Each path below is one point turned by a fixed rotation once a step. After each direction that follows a path, write how fast that rotation turns it, in deg/step (0 if it stays still).
Each turn is a multiple of 5 degrees from 10 to 175, or 0.
Each row of a path follows its step; steps can be skipped.
Rotation 1:
step 0: |   7 |  -6 |  12 |   8 |  10 |  12 |   0 | -12 | -11 |   6 |  -1 |  -5 | -14 |  14 |   5 |   7 |  -1 |   8 |  15 |   1 |  -1 | -16 | -10 |   9 | -10 |  21 |   3 |   7 |  -6 |
step 1: |   1 |  14 |   1 |  -3 |   5 |   7 |   3 | -18 |   9 |  10 |   2 |  -1 | -15 |   2 |  12 |   2 | -14 |  11 |   7 |  -7 |   4 | -19 |  -1 |   6 | -10 |  10 |   7 |  13 |  17 |
step 2: | -11 |   6 |   5 |   0 | -13 |   8 |  -2 | -13 |  18 |   3 |  -2 |   1 | -13 | -13 |  -8 |  -6 | -13 |  -2 |  -4 |   1 |   9 |  -1 |  -6 |  -4 |   4 |  11 |  12 |  12 |  24 |
step 3: |  -8 |  -9 |   0 |   4 |  -9 |   6 |  -1 |  -8 |  12 |   3 |  -7 |  -7 |  -8 | -25 |  -4 |  -4 |  -3 |   2 | -26 |  12 |   5 |   2 | -12 |  -6 |   1 |  12 |  -3 | -11 |   7 |
step 4: | -11 |  -7 |   1 |  -1 |  -9 |  -6 |  15 |   4 |  -6 |  -1 |   0 |   5 |  -7 |  -8 |  13 | -17 |   2 |   9 | -29 |   1 |  -2 |   4 |  -8 |  -1 |  -4 |  12 | -14 |  -8 |  -6 |
step 5: | -21 | -10 |  -2 |   9 |  -8 | -18 |  20 |   2 | -13 |  -6 |   4 |   8 |  -4 |   8 |  -1 |   3 |   2 |   1 |  -7 |  -5 |  -3 |   5 |  -2 |  13 | -11 |  16 |  -8 |   4 |  -8 |
step 6: |  -4 |   0 |  -4 |  14 |   5 | -18 |  11 | -17 | -16 |  -6 |   0 |  -5 |  -6 |   6 |  -2 |  22 |  -9 |  -5 |  -4 | -13 |  -5 |  -6 |  -3 |  19 |   5 |   3 |  -6 |   5 |  -4 |
step 7: |   6 |   6 |   2 |  -1 |  -2 |   2 |   1 | -22 | -13 |  -4 |  -3 | -10 |  -2 |   1 |   9 |   3 | -11 | -16 |   3 |  -9 | -14 |  -6 | -10 |   8 |  17 |   4 |   0 |  23 |  -1 |
step 8: |   0 |   5 |   5 |  -4 |  -2 |  13 |  -2 | -16 |   2 |  10 |   4 |  -9 |  -1 |  -9 |  15 |   4 |  -5 | -29 |   2 |  12 | -10 |  -3 |  -3 |  -3 |  -7 |  10 |  10 |  15 |  -3 |
step 9: |   2 |   9 |  21 |   6 |   7 |   9 |   2 |  -2 |   5 |  16 |  15 |  -1 | -13 |  -6 |   8 |  -3 |  -9 | -17 | -16 |   6 |   6 |   1 |   4 | -12 |  -8 |   8 |  12 |  -3 |  -5 |
|   3 |  -4 |  -4 |  -2 |  -2 |   2 |  -1 | -10 |  -4 |  -2 |   0 |   4 |  -6 |   7 |  -1 |  -1 |   3 |  -3 |   3 |   0 |   1 |  -6 |   4 |   4 |   0 |  -4 |  -2 |   2 |  -1 |	55
|  -5 |   3 |  -4 |  -7 |  -2 |  -1 |   4 |   2 |   2 |   4 |   4 |   3 |   2 |   1 |   8 |  -2 |   1 |  -1 |   2 |   1 |  -2 |  -1 |   5 |   1 | -10 |   1 |   0 |   4 |   2 |	100
|   0 |  -1 |   7 |  -4 |   2 |  -4 |   0 |   2 |  -4 | -10 |   8 |   2 |  -3 |  -1 |  -1 |   1 |   1 |   1 |   0 |   6 |   1 |  -2 |  -3 |  -3 |  -5 |  -1 |  -4 |  -2 |   0 |	65
|  7 | -1 |  2 | -1 |  0 | -3 |  8 |  3 | -1 |  1 | -3 | -2 |  0 |  8 | -2 | -2 |  0 | -2 |  1 | -2 |  0 |  2 | -2 |  4 | -5 |  4 |  0 | -8 |  4 |	65
| -3 | -3 | -2 |  6 |  6 |  1 |  4 |  2 |  6 |  0 |  1 | -1 | -5 | -3 |  3 | -8 |  4 | -3 |  3 |  0 |  5 | -1 | -4 | -1 |  0 | -4 | -2 | -1 |  6 |	45
| -2 |  1 |  2 | -3 | -6 |  6 |  5 | -2 |  3 |  2 | -2 |  1 | -4 |  0 | -1 |  2 | -1 |  7 |  4 |  0 |  5 | -5 |  0 | -9 |  1 |  0 |  3 | -5 |  0 |	40
Rotation 2:
step 0: |   6 |  10 |  -5 |   8 | -22 |   6 |   6 |   9 |   3 |  -1 |  -6 |  10 | -11 |  11 |   0 | -16 |   1 |  -1 |  12 |  -3 |  13 |  13 | -16 |   0 |   0 | -15 |  -6 |  13 | -12 |
step 1: |  -4 |  -3 |  10 | -16 |  -3 | -11 |  -7 |  -6 |  -7 |   0 |   0 |  -1 |   1 |  -5 | -19 |  10 |  -4 | -21 |   2 | -20 |  -6 | -10 | -24 |   3 |  -9 |   2 |  -3 |  -2 |   5 |
step 2: |  13 |  10 |   1 |  10 |  10 |   6 |  -7 |  -3 |   9 |   6 | -15 |   0 | -12 |   5 |   7 |  -9 |  15 |   9 |   1 | -16 |  23 |  -9 |  -5 |  -5 |  -5 |   2 |  -4 | -17 |  -5 |
step 3: | -13 | -12 |  13 |   3 |   0 |   6 |   3 |   7 |  12 |  -8 |   5 |  -8 |   7 |  22 | -19 | -13 |   5 | -14 |   6 |  -4 |   5 |  -7 |  -3 |  18 |   2 |  -3 |   1 |  12 |   3 |
step 4: |   2 |  17 |  -2 | -14 | -19 |  16 |  -7 |  -3 | -12 |   0 |  -9 |   5 |   0 |   2 |   4 |  11 |  10 |  -4 |   0 | -25 |  11 |   2 |   9 |  -1 |  -2 | -13 |  -7 |   3 |   6 |
step 5: |  -7 |  -1 |   2 |  17 |  -4 |  -5 |   5 |  -8 |  -3 |  -3 |   4 |  -5 |   7 |   8 | -13 |  18 |   7 |   1 |  18 |  -1 |  18 |   1 | -21 |   5 |  -3 |  19 |   4 | -10 |  -4 |
step 6: | -15 | -10 |   2 | -15 |  10 |  13 |  -7 |  -1 |   5 |   8 | -17 | -10 |   9 |   2 |  15 |  -6 |   7 |  -3 |  14 | -16 |   3 | -17 |   4 |  -7 |   0 |  -5 |   6 |   2 | -12 |
step 7: | -11 |   8 |  -1 |   1 |  -1 |   7 |  17 |  -1 |  12 | -16 |  12 |   5 |  11 |   8 |  -6 |   4 |   6 |  -3 |  -6 | -10 |  13 |   1 |  18 |  11 |  -4 |   8 |   8 | -19 |  14 |
step 8: |  -7 | -11 |  10 |  13 |  -8 |  17 |   3 |  -1 |  -8 |  -7 | -14 |  -7 |   5 |  -5 |   7 |  21 |   5 |  12 |  13 |   2 |   8 |  -2 |   6 |  -3 |   8 |  -5 |  -7 |  22 |   7 |
step 9: |  -8 |   2 | -19 |  -8 |  -9 |   1 |  10 |  -3 | -10 |   4 |  12 |  -2 |  15 |  -1 |  -7 |   9 | -11 |  -9 |  13 |  -2 |   6 |  -9 |   5 |  -7 |  10 |  -3 |  16 | -16 | -17 |
| -1 | -7 |  2 | -2 |  9 |  5 |  2 | -1 |  8 |  4 |  0 |  1 | -2 | -3 |  0 | -4 |  0 | -3 | -6 | -1 |  5 |  1 |  3 |  1 |  0 |  3 | -3 | -2 |  2 |	85
| -3 |  5 | -2 |  2 |  2 | -1 | -2 |  1 |  4 | -2 | -3 | -2 |  9 |  3 | -1 | -9 |  3 |  4 | -5 | -2 | -2 |  0 |  0 | -3 |  3 |  1 |  6 |  3 |  4 |	95
|  4 |  0 |  2 |  4 | -5 |  3 | 10 |  5 | -1 |  3 |  0 |  1 |  1 |  1 |  0 | -4 |  5 |  4 |  1 |  3 |  0 |  2 | -2 |  1 | -6 |  7 | -1 | -4 | -1 |	145
Rotation 3:
step 0: |  -4 | -18 |  -7 |  -1 | -24 |   6 |  -1 | -16 |  10 |  -7 |   9 |  -4 |   7 |  -5 |   3 |   8 |   8 |  12 |  -8 |  14 | -11 |  -8 |   2 |  11 |  12 |   2 |  -1 |   4 | -15 |
step 1: |  -2 |  -7 | -20 |  -6 | -11 |  12 | -20 |  -5 |   2 |   1 |   0 |  -9 |  15 |  12 |   3 |  22 | -10 |   6 |  -1 |   6 |   0 |  12 |  -3 |   0 |   7 |  -7 |  -9 |   9 |   9 |
step 2: |   0 | -19 |  -9 |  -4 | -11 |  -6 |   1 | -12 | -11 |   4 |  15 |  -7 |  11 |   8 |  20 |   6 |   0 |   9 |  -3 |   6 |  -3 | -18 |   8 |  -9 |  -1 |  -3 | -17 |   0 |   2 |
step 3: |   1 | -19 | -13 |   5 |  -7 |   7 |   2 |   3 |   4 | -13 |   2 |  -7 |   7 |  10 |  15 |  -9 |  -2 |   3 |   7 |  18 |  -8 |  11 |  -4 |   8 |  14 |  -6 | -14 |  19 |   1 |
step 4: |   7 |  -9 |  -9 |  -3 |   4 |   9 |   0 |  -9 |  15 |   4 |   1 |  -7 |  26 |  -1 |  14 |   4 |  -4 |   3 |  -2 |   9 |  -8 |   0 |  25 | -15 |  10 |  -3 |  -3 |   3 |  10 |
step 5: |  -4 | -13 |  -5 |   4 |  -2 |   4 |   6 |  -2 |   5 | -12 |  22 | -17 |   9 | -11 |  16 |  15 |   2 |  -3 |  -3 |   9 | -21 | -11 |  -5 |   7 |   8 |   0 |   0 |  11 |   1 |
step 6: |  -5 |  -8 |  -6 |  -8 |  -5 |  13 |   2 |  -8 |  14 |  -3 |   6 |  -3 |   3 |  -6 |   3 |  21 |  -6 |   8 |   3 |  16 |   4 |  15 |   4 | -11 |  12 |   8 | -22 |  12 |   5 |
step 7: |   0 | -17 |   4 |  -8 | -18 |   0 |   5 |   0 |   2 |   3 |  -2 | -13 |  17 |   8 |  20 |  19 | -12 |  -8 |   3 |   3 | -14 |  -8 |   1 |  -6 |   4 |   5 | -11 | -10 |  -2 |
step 8: | -12 |  -7 |  -8 |  -3 |  -4 |  -5 |   2 |  14 |   3 |  -6 |   9 | -21 |   4 |  -3 |  14 |  -3 |  -9 |  -6 |  -2 |  21 |   5 |   3 |  -1 |  -2 |   2 |  -4 | -23 |  11 |  15 |
step 9: |  14 |  -8 |  -5 | -11 |  -7 |   4 |  14 |  -3 |  17 |   3 |   6 |   3 |   4 |  -4 |  28 |  -4 |  -9 |  -2 |   9 |  10 |   0 |   1 |  11 |  -6 |  18 |   7 |  -7 |  -6 |   9 |
|  0 |  1 |  2 | -1 | -4 |  0 | -6 |  4 |  4 | -1 | -7 | -5 |  9 | -1 | -5 | -2 | -4 | -1 | -6 |  1 | -4 | -1 |  2 |  1 | -3 | -4 |  3 | -3 |  2 |	110
|  3 |  2 | -2 |  3 |  7 |  2 |  2 |  0 |  6 | -1 |  2 |  0 |  2 | -5 |  3 | -7 |  4 | -2 |  0 |  1 | -3 |  0 |  6 |  2 |  4 | -1 |  9 |  3 |  1 |	65
|  6 | -2 |  1 | -2 | -3 |  0 | -2 |  1 |  9 | -1 | -2 |  7 | -2 | -1 | -5 | -4 | -1 |  1 | -3 |  0 |  2 |  1 | -6 |  1 |  7 |  1 | -5 |  4 |  1 |	130
Rotation 4:
step 0: |  -3 | -15 | -12 |  -9 |   5 |  15 |  11 |  -5 |  -2 |  -7 |   0 |  -8 |  -7 |  18 |  11 |  -6 |   3 |  -4 |  -7 | -22 |  -4 |   9 |  -5 |   9 |  -8 |  -1 |  13 |  -5 | -11 |
step 1: |   5 |  -2 |  -7 |   0 | -12 |  -6 |  13 |  -3 |   7 |   7 |  18 |  17 |   6 |  16 |   6 | -11 |   4 | -10 |   3 |  -3 |  -2 |   3 | -14 |   8 | -20 |   2 |   9 |  -6 | -11 |
step 2: |  18 | -18 |  -9 |  -8 |  -5 |   1 |  11 |  -8 |   4 | -16 |  -7 |   2 |  -7 |  10 |  12 |   1 |  12 |  -3 |  -6 |  -2 |  10 |  13 | -21 |  -3 | -10 |  -4 |   2 |   5 |  -3 |
step 3: |   6 | -17 | -14 | -12 |  16 |   2 |   8 |  10 |   0 |   8 |  -1 |  15 |  -5 |   3 |   6 |  -7 |  -4 |  -7 |   2 |   5 |  -3 |   7 |  -7 |  13 | -21 |   0 |  13 |   1 | -11 |
step 4: |   1 | -18 |   6 |   5 | -10 |  -5 |  19 |  12 |  -2 |   2 |   7 |  10 |  -1 |  12 |   0 |  18 |   4 |  -5 |  -3 |   9 |   3 |   9 | -22 |  -3 | -13 |  -9 |   7 |   6 |  -2 |
step 5: |  -3 |  -8 |  -7 |  -6 |  10 |  -8 |   6 |   7 |  -1 | -13 | -16 |  11 |  -5 |  -4 |   5 |   2 |  -1 |  -7 |  -9 |  -9 |   3 |   3 | -13 |   8 |  -7 | -20 |  22 |  12 |  -3 |
step 6: | -12 | -22 |   2 |   1 |   9 |   3 |  19 |  11 |   2 |   5 |  16 |   3 |  -1 |  12 |  -4 |   6 |  -4 |  -4 |  -6 | -16 |  -9 |   2 |  -4 |   3 |  -4 |  -5 |  19 |   1 | -10 |
step 7: |   0 |  -5 |   6 |  -2 | -17 | -15 |   8 | -11 |   7 |  -4 |   9 |  11 |  14 |   6 |   5 |   0 |   4 |  -9 | -12 | -12 |   5 |   1 | -10 |   6 |  -6 | -20 |  19 |   8 |  -6 |
step 8: |   2 | -20 | -16 | -12 |  14 |  -3 |   8 | -16 |   7 |  -5 |   6 |  -6 |  -8 |  10 |   8 |   0 |   5 |  -2 |  -4 | -20 |  -1 |   7 |  -2 |   2 |  -2 | -10 |   9 |  11 | -10 |
step 9: |   6 | -15 |   2 |  -6 |  -1 | -10 |   0 |  -3 |   3 |  14 |  19 |   5 |   9 |  21 |   4 | -10 |  -5 |  -3 |   3 |   0 |   0 |   2 |  -9 |  15 | -15 |  -5 |   7 |   4 | -17 |
| -9 |  4 |  2 |  6 |  0 |  1 | -2 |  8 | -5 | -2 | -6 | -1 | -4 |  3 | -3 |  4 | -2 |  0 | -1 | -2 | -3 | -1 | -3 |  3 | -1 | -3 |  2 |  0 |  0 |	55
|  0 | -2 |  3 | -2 |  2 | -3 | -1 | -1 |  1 | -1 |  4 |  0 |  4 | -4 | -4 |  8 | -1 |  6 |  1 | -5 | -3 | -3 |  5 |  3 |  3 | -8 |  3 |  4 | -2 |	35
|  2 |  5 | -7 | -3 |  0 |  5 | -3 |  1 |  2 | -4 | -1 | -4 | -2 |  1 |  0 |  2 |  3 | -3 | -5 |  3 |  2 |  5 |  4 |  4 |  5 |  1 |  6 |  7 |  1 |	135
| -3 |  0 | -1 | -2 |  2 |  0 |  1 | -4 | -1 | -2 | -2 | -3 | -7 | -7 |  7 |  0 | -8 |  1 |  2 | -1 | -7 |  5 |  3 | -1 | -3 |  1 |  3 | -1 | -3 |	135
| -6 | -2 |  2 |  4 |  1 | -1 |  1 | -6 |  1 |  3 |  3 | -7 | -2 |  2 |  2 | -5 | -1 | -4 |  0 | -1 |  4 | -5 |  4 |  1 |  0 | -4 |  4 |  3 |  8 |	40
Rotation 5:
step 0: |   3 |   5 |  -6 |  10 |  -8 |  17 |   7 | -11 | -15 |  -6 | -14 |  -3 |   3 |   7 |   3 | -18 | -10 |   0 |  14 | -20 |   7 |  -1 |   8 |  -7 |   4 |   4 |  -3 |   7 |   5 |
step 1: |  -8 |  30 |  -2 |  -7 |   0 |  -1 |   2 |   2 |   7 |  11 |   4 | -12 |  13 |   7 | -11 |   6 |  -5 |  18 |   1 |   4 |   6 |  -9 |  -8 |   1 |   3 |  -8 |  11 |   2 |   2 |
step 2: |   1 | -18 |  -5 |  -3 | -10 |  10 | -16 |   1 |  15 |   4 |   2 |   2 |  18 | -12 |   2 |  -3 |   1 |  13 |  -8 |   8 |  -1 |  -2 |  17 | -13 |  -1 |  -3 | -10 |   3 | -10 |
step 3: |  -7 |  -2 |  -5 |   7 |   6 | -19 | -13 |  11 |  -5 | -14 |  -8 | -12 |   4 |   9 |  10 | -13 | -15 |  -9 |   8 |  -9 |  -4 |  -5 |   7 |   3 |  10 |  -4 |  -1 |  12 |   5 |
step 4: |  -9 |   9 |   0 | -11 |  16 |   3 |   0 |  11 |   8 | -10 |  -8 | -13 |  -5 |   1 |  -9 |  12 |  10 |  14 | -17 | -12 |  -4 |   5 |  -9 |  -4 |  -7 |  -9 |  -7 |  -8 |   2 |
step 5: |  -9 | -12 |  25 |   9 |  -3 |   5 |   2 |   6 |  15 |  -9 |  -1 |  10 |   6 | -14 |   2 |   7 |  -2 |   5 |  13 |  -5 |  -3 |   0 |   2 |  -7 |  -3 |  21 |  -6 |   5 |  -7 |
step 6: |  11 |   5 |   0 |  -3 | -16 |  -1 | -17 |   4 | -19 |  -4 |  -9 | -14 | -21 |   7 |  -2 |   3 |  -1 |   2 |  16 | -10 |   7 |  -2 |  -6 |   4 |   5 |   6 |   0 |  10 |  -8 |
step 7: |  -7 |  23 |   3 |  -9 |  10 |   7 |  -2 |  -5 |  11 |  10 |  12 |  -3 | -17 | -20 | -11 | -14 |  -2 |   4 |  -3 |   0 |  -1 |  -6 |  -7 |  -8 |   2 |  -5 |  -8 |  -5 |   1 |
step 8: |  16 |  -6 |  -3 |   3 |   0 |  -1 |  10 |  -4 |   8 |  -6 |   4 |  -4 |  15 |   7 |  -3 | -16 |   7 |   4 |  10 |   4 |   7 | -12 |  11 | -10 |  -2 |  22 | -12 |  -5 | -12 |
step 9: |  -8 |  11 |  -2 |  -6 |  -9 |  -3 |  -8 |   0 | -12 | -14 |   7 | -10 |   1 |  17 |  12 |  -9 |  -6 |   4 |   5 |  14 |  -9 |  -7 | -11 |   7 | -13 | -10 |   3 |  12 |  -9 |
|  7 | -1 |  3 | -3 |  3 |  0 | -4 | -1 | -8 | -4 | -4 |  4 |  1 |  4 |  0 | -4 | -8 |  3 | -1 |  1 |  0 |  0 |  0 |  2 | -1 |  3 |  2 |  7 |  3 |	125
|   0 |  -6 |   0 |   1 |  -6 |  -2 | -10 |  -1 |   0 |   4 |   1 |  -3 |  -6 |  -6 |   2 |   3 |  -5 |  -1 |  -3 |   6 |   2 |   0 |   0 |   2 |   5 |  -2 |   1 |   3 |  -3 |	95
| -1 | -5 |  1 |  2 | -6 | -5 |  4 | -8 |  3 | -5 | -6 |  1 |  2 | -2 | -2 | -4 |  3 | -4 |  2 |  0 |  1 |  2 |  4 | -4 |  4 |  5 | -1 |  4 |  0 |	130
|  2 |  7 | -6 |  1 | -8 |  1 | -1 |  0 |  2 |  5 |  5 |  3 | -2 |  0 | -3 | -4 | -1 |  1 | -4 | -4 |  2 | -5 |  2 | -1 | -3 |  7 |  3 |  3 |  2 |	55
| -6 | -1 | -3 |  4 |  2 |  2 |  0 |  1 | -4 |  7 | -6 |  0 |  7 |  0 | -2 |  3 | -2 |  3 | -3 | -4 |  0 |  1 |  6 | -2 |  3 | -3 |  5 |  4 | -1 |	25
